0: tensor([-0.5, 0.6, 2.3, -0.5, -0.8, 1.1, -1.1, 1.4, -1.0, 0.7, -0.1,
        0.3])
1: tensor([1.1, 1.6, -0.7, -1.2, -0.3, 2.3, 1.0, -1.6, 0.9, -0.5, -1.3,
        -1.1])
2: tensor([0.9, -0.2, 2.1, -0.2, 0.0, 0.6, 1.3, -0.8, -1.8, -0.7, -1.4,
        -2.1])
3: tensor([-1.6, 0.0, 1.9, -1.9, -0.1, 1.2, -1.0, 0.0, -0.3, 0.4, 0.9,
        0.5])
4: tensor([-0.9, -0.9, -0.6, 1.4, -1.2, 0.4, 0.4, 1.5, -0.4, -0.1, -1.0,
        -0.2])
5: tensor([0.1, 0.2, -3.8, -0.8, 1.3, -1.4, 1.2, -1.7, 1.5, -0.1, 1.0,
        0.3])
6: tensor([0.5, -0.5, 2.3, -0.3, -1.3, 0.7, -0.2, 1.5, -0.4, 0.3, 0.2,
        0.0])
7: tensor([-1.5, -1.4, -1.4, 2.5, 1.1, -1.5, -1.3, 2.0, 1.0, -1.1, 0.2,
        1.2])
8: tensor([-0.4, 1.5, -2.6, 0.4, -0.1, -0.5, -0.9, 1.3, -0.1, -0.3, -0.5,
        -0.1])
9: tensor([-0.4, 0.3, 0.5, 1.0, -0.6, 1.1, -0.4, 0.6, -0.2, 0.3, -2.1,
        -1.0])
10: tensor([-1.3, 0.3, 0.0, -1.7, 0.4, -0.1, 0.8, -0.5, 0.5, 0.8, 0.2,
        0.4])
11: tensor([0.0, 1.2, -2.2, 1.0, 0.5, -0.6, 0.6, 0.0, 1.2, -0.6, -0.9,
        -1.7])
12: tensor([-0.7, 0.2, 1.8, -0.8, 0.4, 1.0, 0.8, -2.0, 0.1, -0.7, 0.1,
        -1.0])
13: tensor([0.0, 0.0, 1.9, 0.1, -1.0, 0.6, -1.1, 0.9, -2.0, -0.7, -0.7,
        -2.4])
14: tensor([2.3, -0.3, 1.5, 1.3, 0.3, 0.0, -1.2, 0.1, -1.4, 1.0, -0.3,
        0.0])
15: tensor([-0.1, -0.8, 0.1, 0.9, 0.9, 0.3, -0.5, 0.5, 0.1, 0.4, 0.8,
        2.2])
16: tensor([0.2, 1.1, 1.7, -1.3, -2.9, 0.9, -0.7, 1.2, 0.9, 1.6, -0.7,
        0.2])
17: tensor([-0.7, -1.0, -0.6, 1.4, -1.1, 0.1, 0.4, 1.2, -0.3, 0.0, -0.9,
        -0.2])
18: tensor([-0.4, -0.7, -0.3, 2.7, 0.1, 0.2, -0.8, 0.2, -0.4, -0.3, -0.6,
        0.9])
19: tensor([-2.1, -1.4, 0.3, 1.0, 1.7, -1.0, 1.0, -0.4, 0.2, -0.9, 0.5,
        1.4])
20: tensor([-1.4, 1.1, -2.5, -0.2, 0.8, -1.1, 0.5, -0.4, 0.5, 0.7, 0.2,
        1.0])
21: tensor([-0.8, -0.4, -0.8, -1.6, -0.3, -0.1, 2.0, 1.0, 0.9, 1.8, 0.6,
        1.3])
22: tensor([2.0, -1.1, 2.7, 0.1, -0.1, 0.3, -0.5, -0.4, -0.4, -1.0, -0.4,
        0.1])
23: tensor([-0.3, -0.3, 2.7, -0.3, 0.1, 0.3, 0.3, -0.4, -2.5, 0.5, 0.0,
        -1.4])
24: tensor([1.5, -0.2, 1.1, -0.6, -0.6, 0.4, -0.3, -0.5, -0.5, -2.0, -1.1,
        -0.2])
25: tensor([-1.3, 0.5, 0.1, -2.0, 0.6, -0.1, 0.6, -0.6, 0.7, 0.6, 0.2,
        0.5])
26: tensor([0.5, 1.9, 0.4, -0.2, -0.1, 0.5, -1.1, 0.7, -0.2, 2.1, -0.7,
        -0.2])
27: tensor([1.0, 0.3, -0.2, 0.3, 0.0, 1.4, 1.0, -1.0, -2.5, 0.8, -0.5,
        -0.7])
28: tensor([-0.8, 1.1, 1.0, -2.5, -0.9, 1.1, 0.6, -0.6, 0.8, 1.6, 0.3,
        -0.5])
29: tensor([0.2, -0.1, -0.9, -0.6, 1.6, -0.1, 0.9, -0.6, 0.5, 1.4, 1.4,
        0.0])
30: tensor([0.3, -0.4, 1.6, -1.1, -0.9, -0.4, 0.1, -0.2, -1.5, 0.4, -0.7,
        -0.9])
31: tensor([0.7, 0.0, -1.2, 0.2, -0.5, 0.0, 1.1, -0.8, -0.8, 0.7, -1.0,
        -1.0])
32: tensor([0.5, -0.4, 1.9, -1.1, -1.1, -0.4, 0.2, -0.2, -1.4, 0.2, -0.6,
        -0.9])
33: tensor([0.3, -1.2, 0.0, 1.6, 2.5, -1.5, -1.3, -1.3, -0.3, -0.9, 1.0,
        1.5])
34: tensor([0.1, 0.7, -0.8, 1.5, 1.8, 0.0, -0.4, -0.5, 0.4, 2.1, 0.2,
        -0.9])
35: tensor([-0.8, -0.4, -0.4, -1.9, -0.5, 0.2, 1.9, 0.8, 1.2, 2.1, 0.8,
        1.7])
36: tensor([-1.6, 0.1, -1.3, 1.0, 0.8, -0.4, -1.7, -0.5, 1.1, -1.2, 0.2,
        1.1])
37: tensor([0.7, 0.3, -0.2, 0.3, 0.1, 1.3, 0.9, -0.7, -2.4, 0.9, -0.3,
        -0.5])
38: tensor([-0.3, 0.8, -0.6, 1.5, 1.7, -0.2, -0.3, -0.5, 0.2, 2.4, 0.0,
        -1.2])
39: tensor([1.1, -0.3, 1.7, 0.6, 0.0, 0.5, -1.1, 0.1, 0.2, -0.1, 0.0,
        -0.5])
40: tensor([-0.6, 0.0, -1.3, 1.1, 0.8, -0.6, 0.6, -0.1, -0.8, -0.2, 0.0,
        -0.5])
41: tensor([0.3, 1.9, 0.7, -0.3, -0.2, 0.6, -1.2, 0.9, -0.2, 2.2, -1.1,
        -0.3])
42: tensor([0.3, 0.6, -3.0, 1.9, 1.3, -0.7, -1.3, -0.2, 2.0, -0.2, -0.4,
        2.9])
43: tensor([0.7, 0.2, -1.5, 0.1, -0.7, 0.3, 0.5, 1.4, 1.4, 0.7, -0.3,
        0.7])
44: tensor([-0.5, -1.0, 1.9, -1.2, -1.6, 0.8, 0.1, 0.3, 0.7, -0.2, 0.8,
        2.0])
45: tensor([-1.1, 0.5, 0.3, -0.1, -0.5, -0.1, -0.3, 0.6, 0.2, -0.8, -1.4,
        -0.2])
46: tensor([0.1, 1.3, -0.8, -2.4, -0.5, 0.0, 0.8, -0.3, 1.0, 0.7, -0.3,
        0.8])
47: tensor([0.2, 0.7, 0.3, -1.8, 0.4, 0.6, -0.2, -1.8, 0.2, -0.6, 0.9,
        -1.0])
48: tensor([0.0, -1.9, -1.5, 3.7, 1.6, -1.5, -0.7, -0.2, 0.8, -1.2, -0.3,
        0.1])
49: tensor([-0.2, 0.2, -1.2, 0.5, 2.4, -2.4, -0.8, -0.4, -0.2, -0.3, 0.9,
        -0.7])
50: tensor([0.1, 0.1, -0.8, 0.1, 0.0, 0.9, 0.2, -1.1, 0.1, -0.5, 0.7,
        0.5])
51: tensor([0.4, 0.4, -1.4, 0.0, -0.7, 0.1, 0.5, 1.8, 1.4, 0.9, -0.3,
        0.4])
52: tensor([-2.7, -0.6, -1.3, 1.9, 1.2, -2.5, -0.1, 1.4, 0.2, 0.7, 0.4,
        0.7])
53: tensor([-2.4, -0.6, 1.6, -0.2, 0.7, 1.6, -0.9, -0.4, 0.8, -0.4, 0.3,
        1.5])
54: tensor([0.7, 0.2, 0.5, -0.5, -0.2, 1.0, 0.8, -0.9, -0.7, -1.1, -0.2,
        -1.4])
55: tensor([-0.5, -0.4, -1.3, 2.6, 0.5, -1.3, -0.5, 0.4, -1.9, -2.7, -0.7,
        0.0])
56: tensor([2.0, 1.1, -1.9, -0.6, -0.5, 0.3, -0.3, -1.3, 1.9, -0.9, -0.6,
        1.5])
57: tensor([0.7, -0.1, 2.2, -0.5, -0.3, 0.5, 1.1, -0.8, -1.7, -0.6, -1.4,
        -1.8])
58: tensor([-0.1, 0.7, -1.4, 0.7, 1.0, -2.0, 0.4, 2.4, 0.2, 2.0, -0.7,
        -1.7])
59: tensor([-1.1, -0.2, -1.6, -0.3, 1.0, -0.2, 1.4, -0.1, 0.6, 1.0, 0.6,
        -1.0])
60: tensor([0.9, 0.2, 1.0, -0.4, -0.4, 1.3, 0.0, -1.2, 0.7, 0.1, -0.8,
        -0.6])
61: tensor([-0.5, 0.4, 1.1, -1.4, -1.2, -0.2, -0.6, 0.2, -1.1, -0.4, 0.0,
        -0.8])
62: tensor([0.6, -0.1, 0.8, -1.1, -1.6, -0.9, 0.4, 0.8, -0.2, -0.5, -0.8,
        -0.5])
63: tensor([1.5, -0.6, 1.5, -1.0, -0.5, 1.0, -0.5, -2.0, -1.4, -0.2, 1.4,
        0.7])
64: tensor([-2.3, -0.4, 1.6, -0.5, 0.7, 1.7, -0.6, -0.5, 0.3, -0.2, 0.3,
        1.2])
65: tensor([0.5, -0.5, 2.6, -0.5, -1.3, 0.8, -0.3, 1.4, -0.5, 0.5, 0.3,
        -0.1])
66: tensor([-0.5, 1.1, 0.6, -0.7, 0.8, -1.0, -0.2, -0.3, -2.3, 0.4, -0.1,
        0.8])

tensor([-0.5, 0.5, 2.0, -0.3, -0.9, 1.0, -1.2, 1.4, -0.9, 0.5, -0.2,
        0.2]) >> 0
tensor([0.3, -0.7, 1.6, -2.0, 0.0, -0.3, -0.3, 0.0, 0.8, -0.1, 1.6,
        1.5]) >> 44
tensor([0.3, 1.3, -0.4, -2.6, -0.8, 0.4, 1.1, -0.3, 0.9, 0.7, -0.3,
        0.7]) >> 46
tensor([0.0, -1.3, -0.4, 1.6, 2.5, -1.7, -1.1, -1.6, -0.4, -0.8, 1.1,
        1.7]) >> 33
tensor([-0.1, -0.7, 0.0, 0.8, 1.0, 0.5, -0.4, 0.3, 0.1, 0.4, 0.9,
        2.2]) >> 15
tensor([0.1, -1.1, -0.3, 1.5, 0.7, -1.3, 0.4, -0.4, -0.8, -1.3, -0.5,
        -0.6]) >> 40
tensor([-0.3, -0.4, 0.0, -0.2, 0.6, 0.1, -0.2, -1.3, -0.1, -1.0, 1.1,
        0.9]) >> 50
tensor([1.5, 0.1, 0.3, -1.4, -2.8, 1.5, -0.2, -1.3, 1.4, -0.9, 0.0,
        -0.1]) >> 60
tensor([-0.1, 1.1, 1.4, -1.4, -2.8, 0.7, -0.6, 1.0, 1.3, 1.8, -0.6,
        0.2]) >> 16
tensor([0.8, 0.2, -1.2, 0.2, -0.6, 0.1, 1.3, -0.8, -0.8, 0.6, -1.0,
        -1.1]) >> 31
tensor([0.1, -0.4, 0.7, -0.7, -1.0, 1.0, 0.1, 0.2, 1.4, -0.5, 0.3,
        -0.1]) >> 60
tensor([-0.3, -0.1, -1.3, 0.7, 2.4, -2.7, -0.7, 0.0, -0.1, -0.4, 1.0,
        -0.8]) >> 49
tensor([-0.8, 0.9, 1.0, -2.4, -0.9, 1.1, 0.6, -0.8, 0.7, 1.4, 0.1,
        -0.6]) >> 28
tensor([0.5, 0.2, 0.2, -2.0, -0.3, 0.1, 0.0, -1.2, -0.5, -0.6, 0.8,
        -0.1]) >> 47
tensor([-0.7, -1.2, 0.8, -0.6, 0.6, -0.1, -0.5, -0.5, -0.1, 0.4, 1.7,
        1.3]) >> 15
tensor([-1.0, -0.6, -3.2, 1.2, 0.8, -0.1, -0.5, 0.3, 2.9, -1.2, 1.5,
        3.8]) >> 42
tensor([1.1, 0.0, 1.9, 0.1, 0.0, 0.7, -0.8, 0.0, 0.2, -0.1, 0.0,
        -0.6]) >> 39
tensor([-0.2, 1.5, -1.0, -2.2, 0.0, -0.3, 0.9, -0.3, 1.4, 0.4, -0.2,
        0.7]) >> 46
tensor([1.2, -0.5, 0.8, -0.3, -0.5, -0.1, 1.0, -0.4, -0.5, -1.9, -0.5,
        0.3]) >> 24
tensor([1.0, 0.2, -1.1, 0.4, -0.4, 0.9, -0.6, -1.5, 1.3, -1.3, 0.6,
        -0.8]) >> 50
tensor([1.9, -0.2, 1.4, -0.4, -0.5, 0.4, -0.3, -0.5, -0.8, -2.1, -1.0,
        -0.1]) >> 24
tensor([0.4, -0.8, 1.7, -1.6, 0.1, -0.1, -0.2, -0.1, 0.8, 0.1, 1.4,
        1.4]) >> 44
tensor([-1.4, -1.6, -1.3, 2.5, 1.1, -1.5, -0.8, 1.7, 0.8, -0.9, -0.2,
        1.0]) >> 7
tensor([0.4, -0.6, 0.1, 1.0, 0.5, -0.8, -1.3, -0.1, 0.3, 0.1, 1.3,
        1.0]) >> 15
tensor([0.0, 1.3, 1.3, -1.6, -3.1, 0.8, -0.8, 1.0, 1.3, 1.6, -0.5,
        0.4]) >> 16
tensor([0.8, 0.3, -0.9, 0.3, -0.4, 1.0, -0.6, -1.2, 1.0, -1.3, 0.6,
        -0.4]) >> 50
tensor([-0.1, -0.2, 2.3, 0.1, 0.4, 0.4, 0.3, -0.7, -1.9, 0.4, -0.3,
        -1.4]) >> 23
tensor([0.5, 0.5, -0.5, 1.3, -0.4, 0.5, -0.1, 1.3, -0.4, -0.2, -1.1,
        -2.0]) >> 9
tensor([0.1, 0.0, -0.8, 0.7, 0.3, 0.5, 0.2, -1.0, 0.0, -0.8, 0.6,
        0.7]) >> 50
tensor([0.5, 1.0, -0.3, -1.9, 0.1, 0.9, -0.5, -2.2, 0.3, -0.9, 0.7,
        -0.6]) >> 47
tensor([-0.4, -0.8, -0.6, -0.1, -0.2, -0.5, 0.6, -1.1, 0.3, -1.0, 0.8,
        0.5]) >> 50
tensor([0.5, 0.1, 0.1, -2.0, -0.4, 0.2, 0.0, -1.2, -0.4, -0.4, 0.7,
        -0.1]) >> 47
tensor([0.4, 0.6, -3.3, 2.1, 2.4, -1.0, -0.3, -2.1, 1.7, -0.5, 0.1,
        1.9]) >> 42
tensor([-1.0, 0.5, 0.5, -0.4, -0.5, -0.1, -0.3, 0.4, 0.2, -0.8, -1.3,
        0.1]) >> 45
tensor([-0.9, 0.8, 0.5, 0.1, 1.6, -2.2, -1.6, -0.5, 0.0, 0.6, 0.3,
        -0.2]) >> 49
